Some points, one per row:
[-2.15 -1.26 -2.76  0.04  0.96  0.49 -1.34  0.65  1.03  2.94 -0.59]
[-0.97 -0.47 -1.70  0.78 -1.06  0.70 -0.70  0.15  0.73  1.56 -0.67]
[ 0.99 -0.13  0.09  0.14  0.13  0.94  0.57  0.71  0.41  0.48 -0.05]
[ 1.72  1.43  2.88 -0.60 -0.37  0.36  0.77 -0.26 -0.22 -2.31  1.77]
[-1.78 -1.43 -3.20  0.34  1.62  1.12  0.73  0.68  2.01  2.39 -0.93]
[ 0.40  0.62  0.41 -0.09 -0.12 -0.84 -0.23 -0.32 -0.98 -0.58 -0.01]
[ 1.78  0.85  0.41 -0.26  0.20 -0.95  0.62 -0.60 -1.74 -2.79  0.36]
[ 0.62  0.79  0.82  0.20 -0.30 -0.58 -0.51 -0.18 -1.00 -0.64  0.37]
[-0.53 -0.32  0.24  0.36  0.02 -0.71 -0.67 -0.24 -0.19  0.49  0.65]
[-2.04 -1.66 -2.23  0.54  1.59 -0.33 -1.09  0.08  0.80  2.85 -0.53]
[ 0.17  0.47  1.22 -0.42  0.51  0.99  0.29 -0.26  0.56 -0.67  1.02]
[ 0.30  0.74  0.64 -0.13  0.05 -0.82 -0.81 -0.64 -1.41 -0.85  0.06]
[-0.29  1.44  1.80 -0.72 -0.37 -0.91  1.48  0.29 -0.13 -2.25 -0.10]
[ 1.41 -0.19  0.96 -0.52 -1.35  0.69  0.56  0.44  0.28 -0.24 -0.53]
[ 1.13  1.08  1.37  0.40 -2.30 -0.40 -0.05 -0.54 -0.58 -1.31  0.58]
[ 0.25  0.71  0.10  0.05  0.13 -0.79 -0.53  0.30 -1.27 -0.24 -0.42]
[-0.63 -0.09 -0.75  0.58 -1.02  0.61 -0.46 -0.03  0.20  1.20 -0.59]
[-0.04 -0.81 -1.38 -0.17  1.73  0.29 -0.14 -0.67  0.87  0.86  0.01]
Then 14 other points, each followed by its number:
[-0.97  0.04 -0.68 -0.27 -0.01 -0.11 -0.72  0.31  0.00  0.75 -0.33] 0
[-0.50 -0.38  0.31  0.27 -0.12 -1.15 -0.72 -0.37 -0.13 -0.12  0.37] 1
[ 2.13  0.47  1.82  0.32 -0.74  0.47  0.98 -0.08 -0.58 -1.42  0.86] 2
[ 0.47  1.08  0.93 -0.16 -0.12 -0.96 -0.37  0.32 -1.44 -1.15  0.23] 3
[ 2.64  1.36  3.88 -1.79 -0.95 -1.07  0.26 -1.24 -3.73 -4.99  1.13] 4
[ 0.94  1.34  1.77 -0.20 -0.67 -1.19 -0.45 -0.29 -1.57 -1.79  0.50] 5
[ 1.93  0.82  1.68  0.12 -0.68  0.80  1.05  0.36 -0.09 -1.18  0.53] 6
[-0.79 -0.63  0.30  0.43  0.76 -0.37  0.19  0.49 -1.10 -0.55 -0.81] 7
[-0.72 -0.92 -2.44 -0.16  1.94  0.32 -0.09 -0.04  1.51  1.64 -0.27] 8
[ 0.46 -1.51 -0.94 -0.56 -0.26  1.51 -0.15  0.94  0.67  1.74 -1.22] 9
[ 0.39  0.45  1.13 -0.74  0.30  0.92  0.28 -0.08  0.41 -0.56  0.77] 10
[ 0.68  1.07  1.37 -0.12  0.08 -0.78 -0.43 -0.26 -1.57 -1.03  0.31] 11
[ 0.79 -1.20 -0.36 -0.51 -0.30  1.10  0.06  0.83  0.74  1.44 -0.87] 12
[-0.90  0.23 -0.20 -0.11 -0.64 -0.30 -0.59  0.03 -0.19  0.53  0.10] 13
Which two of these numbered points are nearest to each point below, ignoring the direction in which the first points spread most? Their numbers follow each, nearest first.
[-0.44 -0.18  0.49  0.27 -0.03 -1.05 -0.98 -0.12 -0.61 -0.46  0.69] > 1 5
[ 0.50  1.01  0.88 -0.16  0.02 -0.91 -0.45  0.18 -1.18 -0.96  0.11] > 3 5
[-0.42 -0.16  0.39 -0.43  0.78  1.11  0.12  0.19  1.21  0.56  0.81] > 10 6
[ 1.87  0.22  2.03 -0.72 -1.86  0.71  0.54  0.43  0.03 -1.29 -0.06] > 12 9
[-0.59  0.13  0.59  0.34 -0.02 -0.59 -0.81 -0.43 -0.31 -0.33  0.77] > 1 5
[-1.69 -1.12 -2.99  0.45  1.58  0.36 -1.15  0.50  0.49  3.03 -1.30] > 11 3
[-0.10  0.19  0.77 -0.44  0.51  0.90  0.54  0.18  0.75 -0.05  0.39] > 10 6
